In the rows, 128 means zero.
One turn moves each row of this set onto another row. After a few examples, where does it send each row asked below?
tud: [115 136 142  90 116 139 116 157 176 136 132 131 135 128 121 137 122  78
 135 126 133 143 133 124]
til: [ 99 114 150 102 158 153 146 124 142 125 145 141 123 111 124 141 128 155
 106 118 122 106 104 138]
zabul: [124 118 135 114 106 137 132 111 134 128 128 129 133 175 106 112  86 125
 134 126 141 167 112 122]
bifad: [125 118 136 125 114 135 133 108 141 126 133 131 132 176 105 116  81 127
 125 132 137 162 111 119]
petef: [134 130 121 137 127 121 130 137  68 126 121 119 122 110 114 119 144  76
 137 126 130 149 140 131]
rata: [139 130 128 131 114 118 108 122  86 122 122 143 109 126 126 114 101 155
 150 155 139 121 151 161]
navu: [137 107 126 149 118 122 112 117 114 110 142 104 131 133  96 119 116 180
 152 131 123 106 133 150]
naler: [143 127 113  97 132 132 147 122  95 129 120 109 122  82 141 112 134 143
 121 132 138 132 131 171]
Lozo: [120 130 129  98 125 125 130 141 188 133 139 112 140 134 118 142 117  84
 122 132 132 116 128 109]
Bir: [136 151 124 139 139 131 154 165 151 131 128 136 128  84 152 123 145 140
 122 134 122 118 136  90]
mifen: [128 119 120 176 144 119 135 130 105 117 146  99 134 119  91 129 144  93
 121 122 107 127 127 121]
baraf: [136 132 120 173 137 113 133 127  90 122 132 126 120 123 115 122 136  72
 122 143 118 130 143 127]
non: [133 147 131 141 137 139 148 173 155 129 130 133 133  82 145 122 152 147
 131 122 116 127 134  95]
sugom: [137 115 125 113 113 124 112 122  85 116 127 113 125 117 108 116 114 173
 157 131 141 122 136 157]
zad: [128 125 145 122 110 148 140 118 147 120 116 154 112 155 167 109 157 115
 160 122 132 103 138 135]
gatad: [139 147 129 132 125 139 149 173 149 129 122 129 134  87 151 115 160 143
 144 117 123 129 137  94]
zizu: [125 121 135 120 109 132 135 108 135 130 128 133 131 176 111 113  83 121
 130 133 140 164 115 119]
nadad: [151 108 110 134 124 135 149 114 131 114 133  78 138 106 127 107 158 154
 138 112 120 115 127 159]
dus: [151 123 124 183 127 136 131 125 151 114 137 119 122 120 135 106 148 138
 133 132  99 122 145 173]
duker: [104 123 164 104 127 168 125 145 136 123 127 165 117 124 139 124 150 137
 146 104 121 136 123 154]
zuf: [142 151 121 130 129 132 157 164 145 131 120 131 129  86 158 117 152 136
 137 129 130 120 140  90]
tir: [123 118 131 119 141 131 162  97 155 122 133 133 120 142 151 128 137 133
 119 135 134  74 119 118]
lirus: [142 123 128 167 118 116 110 115 114 114 136 134 116 140 115 118 103 161
 145 155 122 106 148 156]
Tuse: [122 117 137 122 110 137 132 111 139 127 134 127 136 174 101 115  86 129
 130 126 137 167 110 121]
sorad: [125 136 134 104 112 131 123 146 186 133 131 125 134 142 128 134 124  71
 137 133 133 126 138 115]
logar: [127 116 123 140 134 128 131 138  80 119 136  94 137 106  91 126 151  97
 135 107 118 145 123 127]
Nud: [143 142 127 149 136 134 130 131 115 128 126 150 108  96 149 110 124 128
 116 153 118 140 150 184]
zel: [112 131 137  84 127 134 122 152 177 135 141 117 141 120 110 146 116  89
 122 124 133 134 122 119]

sorad turns into tud
lirus turns into rata
Now these:
Nud turns into naler
zizu turns into zabul
gatad turns into non
tir turns into zad
mifen turns into baraf

One turn moves each row of this set onto another row. After a few examples, where does it send each row asked below?
kiro: [120 166 130 113 144 111 101 128 128 138  89 137 146 148 146]
vab: [125 117 120 156 138 122 123 127 128 160 124 139 196 139 130]
morud: [132 150 117 104 136 142 139 127 117 126  98 119 120 172 120]
vukuv: [174 137 142 117 166 133 128 143 123 138 121 112 153 125 144]
balok: [101 126  98 147 137  91 138 121 129 158 116 135 100 125 133]
Pevo: [129 124 166 113 149 138 138 124 145 131 155 156 149 125 120]
daver: [121 124  84 126 122 146 147 123 128 119 148 150 127 153 116]
Kovu: [101 117  96 141 140  97 138 127 136 150 119 129  93 128 124]
Fuvu: [133 101 106 145 135 144 141 134 135 146 126 121 176 153 105]
misan: [109 155 114 125 133  89 123 114 149 130 142 157 109 132 128]
mamo: [138 126  59 137 121 131 131 125 130 147 122 138 152 138 131]
Tus: [130 150 118 165 121 172 125 123 123 112 119 141 162 115 124]
sirim: [119 123 134 142 122 142 153 123 146 118 140 137 167 152  92]
tepos: [165 165 161 119 144 131 148 127 130 115 128 125 147 124 132]
Gigor: [110 138 145 153 124 120 133 116 137 133 137 157 186 140 118]
pefiv: [111 143 172 134 128 129 116 129 127 108 129 131 107 115 130]
zez: [144 138 147 126 144 115 113 128 162 150 125 146 176 101 131]
sura: [134 154 149 175 106 139 118 121 137 165 119 128 141 108 138]
Pomi: [125 149  91 134 137  83 114 118 137 161 122 146 126 125 144]
fave: [155 126 112 147 124 134 126 133 105 156  91  94 125 113 139]
somop: [ 99 137 104 147 130  87 139 117 137 147 116 138 100 120 127]
gar: [130 136 114 159 132 175 111 136 137 109 119 133 159 116 118]
feker: [170 131 114 132 132 133 148 122 141 168 112 124 173 112 123]
bif: [138 126  72 127 141 106 134 124 130 160 125 128 109 142 128]
buv: [136 120 138 132 125 155 148 131 106 123 122 105  94 132 118]
Pon: [110 124 167 120 139 118 142 126 136  99 126 133 163 133 135]
fepet: [ 98 129 103 141 133  94 139 124 145 140 119 133  93 124 117]
Gudor: [118 142  87 139 127 108 101 124 144 139 126 160 163 123 144]
Marem: [129 148 146 150 127 108  94 130 126 142  98 120 137  94 152]
tefev: [117 135 127 147 124 106 153 101 120 138 111 123  92  99 119]
tuke: [127 130 144 133 137 101 127 127 137 126 100 122 190 116 150]
vone: [111 164 144 105 140 126 122 124 126 115 108 142 125 163 130]
Belu: [175 144 145 112 153 140 142 140 137 118 122 108 143 127 124]
Bab: [131 109 148 151 129 168 121 142 138 150 139 114 112 133 119]
febo: [141 123 136 168 123 158 126 130 114 179 126 116 130 125 142]
Gokoz: [166 156 158 123 157 124 133 130 116 135 127 129 156 121 153]
lub: [124 141 162 160 112 149 113 133 161 136 131 124 124 115 115]
simok: [112 106 123 139 152 103 117 123 129 149 111 117  99  98 130]
kemar: [126 140 121 165 134 173 120 125 106 124 127 147 161 120 139]
Ludu: [140 151 103 113 142 125 118 131 120 149  79 115 142 157 137]
bosa: [101 140 112 127 127 123 118 122 143 110 153 171 140 139 130]
vut: [125 124 117 158 145 176 106 139 119 120 127 139 159 120 134]
Lat: [131 107 140 117 135 140 172 126 116 111 122 113 153 148 124]
labu: [148 113 116 131 133 124 157 128 118 138  94 102 177 133 140]
limin: [156 118 133 119 137 155 173 118 122 150 143 134 144 135 113]
Genam: [120 133  96 116 135 114 144 121 140 130 143 138  93 148 111]
lofa: [123 119 114 141 133 107 135 117 141 138 101 107  95  96 111]
todod: [107 121 136 144 144 102 135 107 108 149 120 132  96 102 138]

zez turns into Pevo
kiro turns into vone
Now these:
Genam turns into bif
fave turns into Marem
febo turns into sura
mamo turns into Gudor
lofa turns into simok
Lat turns into labu
Gokoz turns into tepos
gar turns into vut
Kovu turns into balok
sirim turns into Fuvu

